Where one turn sends some rows of the set: a few examples, then the rows asked
mub: [-11   2  15  25   4  17  11   1  13 -16  18   6]
tugop: [-14   9   9  26   4  13  11  -5   6 -17  26   3]
vopad: [-28   1  12   0  -4   7  -5  -1   3   6   4   1]
fod: [-25  11   9  11  14  -8   6  -5  -3 -10  19  14]
Dos: [-12   5  -9  20  -3   4  -7  -2  -3   8 -13   2]
gif: [ 0 -2 -7 33  8  0 -5 -5 -2  0  1  9]
sogil: [-15   3   4   8  -1  13  -6  26   3  -9  17  -6]
dizer: [-25   1  -8  19   1 -16  11  -8  -8 -10   9   9]
resed: [  1   5  -6  28  10   0  19   0   1  -2  15 -14]
fipa: [ -2 -10   1  19  20  -5   0  -8   7  -5  11   2]
vom: [-18   3 -17  14  -1 -19   3   0  -3 -15   1   2]
Folo: [-13   4   0  32   2   1 -19  -4   3  -7  15  12]
kipek: [ -6  12  17  30   0  -3   0  14  16  -3   5 -10]
Madun: [-12   5  -8   5   7   9   7   9  11  -4  -3 -18]
komu: [-1 10 19 21 -1  8  2 21 12 -5 -1 -2]
vamit: [-3  5  6 31  5 -1 21  3  0  5 12 -9]
ros: [-12   3  24  19   7   5   4  13   9   9  11   1]
pulid: [ -5  20  -5  22   5 -19   9   4  -3 -15   4   0]
gapar: [-20   9   3   6  -8  17   0  18  -1 -10  19  -6]
tef: [-19   8  -5  -2  19 -10   8   4   0  -5  -2   5]
Roba: [-10  11  10  29 -14  -7 -12   2   1 -14  20  -3]
tutuv: [-14   7  -3  11   5   4   6  10  18   0  -1 -20]
fedo: [-23   5  -7  14  -9  -6   7  -1  -7 -19   5  14]
kedog: [  6   5  -2  16  -9  -1   5   9  -5  -6 -12  -4]
Kevi: [-7 -1 16 18 16  1 -2 18 13  6  8 -4]
zil: [-17  22   3   7  -7  -5   1  12  -6 -20   2   6]
rogi: [-25  -4 -13   5   3  -8   2   5  -6 -13   4  11]
rop: [-23   9  -2  17  -9   6 -19   3  -1   5   5   5]

gif goes to Dos
fedo goes to dizer
Now these:
resed goes to Madun
tutuv goes to sogil
kedog goes to vopad
ros goes to kipek
fod goes to pulid

Where one turn sends some rows of the set: a few examples, then the rows asked
lag: [  9   5  18  31  -4   6 -19   7 -11 -11   5  -4 -18  -2   1   0  19  -7
   6  11   7  -9 -22  11   1  13  21]
Bul: [ -4  -2  12  19   1  -9   0  14   0 -10  15  -5 -20  33  13  11   6  12
  19   9   5   4 -11   1   2   7  11]
monev: [ -5 -12  17  19  -5  -1  -3   6 -13  -1  18  -2  10   1  -1 -17   8  22
  19  -1  -3 -16   7  16  18   3  26]
kek: [ -6   4   9   2   2   2  -9  35  -8   5  15   6   0   0   4  -7   5  17
   9  17   2  15 -18   9  18  27  29]
puzi: [  2 -11  24  11   2 -11   5  26 -10   3  12  -6 -11  31   3   6  18  20
  25  15   6  -3  -5  -2  13  22  11]
Fop: [  6 -16  27   6   3 -10   5  27 -14   8   9   3  -7  23   3   1  21  18
  24  11   2  -5  -2  -3   9  20   8]
Puf: [ -2  -5  31   3  -9  -2  -8   7  -3   8  24   2  19   6   1 -13  -1  19
  17   3  -6  -3  -2  -3   1   3  29]
pugav: [ -1  28  18  12  -5   9  -5  30  -5  -2  22   5 -12  10 -10  20  11   6
  11   1   2  15   3   4  14  10   5]
Tiko: [  0  12  29  21   0   2  -3  10 -18  -4  21 -12  -9   9  -3 -11   4  15
  17   0   1  12  -3 -13  34  24  26]
tutem: [  3   8  15  26  13 -10  -1  28 -18  13  10 -11 -12   1   2  -4  19 -10
  11   3   8  -9 -22  14  21   8  14]
gar: [ 13  11  29  20 -16  -6 -28  27 -21   9   7   9 -18   7   8  -6  12   8
   4  16  16   2 -13   7  10  14  15]
vipum: [ 9  8 19 19  4  5  1  6  7  2 27  5 13  0 11 14 21  5 14  9 -8 -5 -3  7
 -5 -6 15]
Vepe: [  8  27  14  14  -7   8 -14  24  -5  -3  23   9 -13  12  -8  22  15   4
  12   5   3  15  -4   5  13   6   6]
Buvu: [  4  14  18  25   8 -11  12  22  -6   7  10  -3  -2  16  -4   5   7   6
   3  -5  15  -5 -20  15  28   1  20]
peza: [ -9  14  26   7  16  14 -27   8   0  -2  13 -11  -8  -4   1 -12  21   9
  19   7   0   6  -9  14  24   5  23]
sezib: [  8  29  35  19 -10   0  -5  18  -4   8  33  14  -1  -1   6  -9   9   0
  22   1  -7   0  -3   5   4 -11  15]
luta: [ 12   9  23  17   4  10  -7  30   9   3  17   6  20   3   5  -4   9  14
  26  15  -9  -1 -12   7  -1   4  19]
did: [-21  -6  36  24 -13  17  -7  23  -3  -1  18   4 -12  12   6   0  18  11
  28   5   6  -3   4  -6  11   7  13]
Nozo: [-14   4  20  16   0   0 -10  11  -1 -10  20   9 -13  15 -14  16   0 -10
  17  -2  -2   5   2  -3   8   8  21]
Fila: [ -6   3   9   5  -1  -1 -12  34  -9   5  23  14   3   3  -1  -2   1  16
  12  12   2  18 -15   6  22  22  29]
vas: [-6  0 21 23  9 -6 -6 -6 -5 -3 25  7  5  9  4 13 20  4 17  0 -7 -9 14  9
 14  0 22]
sazor: [  4  21  19  12   4  -2  -4   3 -23  -1  23  -8 -16  16  12 -14  27  14
   4   2   4   6  -6  -8  30  12  19]
senel: [  6  17  24  23  11 -10   9  19   2   4  10   2   7  13  -9   6   6  13
   4  -7  12  -9 -18  13  25   2  24]
ruv: [  8  15  34  19 -16  -7 -22  21 -18   9   3   7 -21  10  10   0   9   5
  -1  14  14   4 -15   4   4  14  17]
pida: [ 12   3  36   4  -7  -3 -19   6 -13  12  18   8   4   7   7 -12  11   6
  19  13 -14   7 -16  -4  -7   4  20]
Los: [  5  22  18   9   1   1  -3   1 -17   0  26  -2 -20  13  14 -15  30  18
   3   5   1   1  -5  -6  22   1  22]
depuv: [ -7  -4  20  20   4   2 -11  29 -12 -11  19   2 -14 -10   1 -21   1   9
  21  14  -2   2   5   9  23  19  26]
guk: [ 21  15  39  12  -7  -1  -8   9  -8  15  17   2  -2  -6  11 -14  15   1
  26   8  -1 -17   4  11   9   3  19]
bira: [ 12   0  24  19  -7   0 -11  -8  -7   8   9  -3  -8   8   3  -1  25   3
  26   8   2 -26  -1  15  13   9  29]
losul: [-10  -5  36  22   0  -7  -3   4  -4  -1  11  12  -7  -3   6   6   8  -1
  16  -5   7   6 -26  24   8   8  15]

sazor goes to puzi
Tiko goes to Bul
monev goes to vas
Now these:
Fila goes to Vepe
Nozo goes to lag
guk goes to Puf
peza goes to did
senel goes to Los
ruv goes to kek
sezib goes to pida

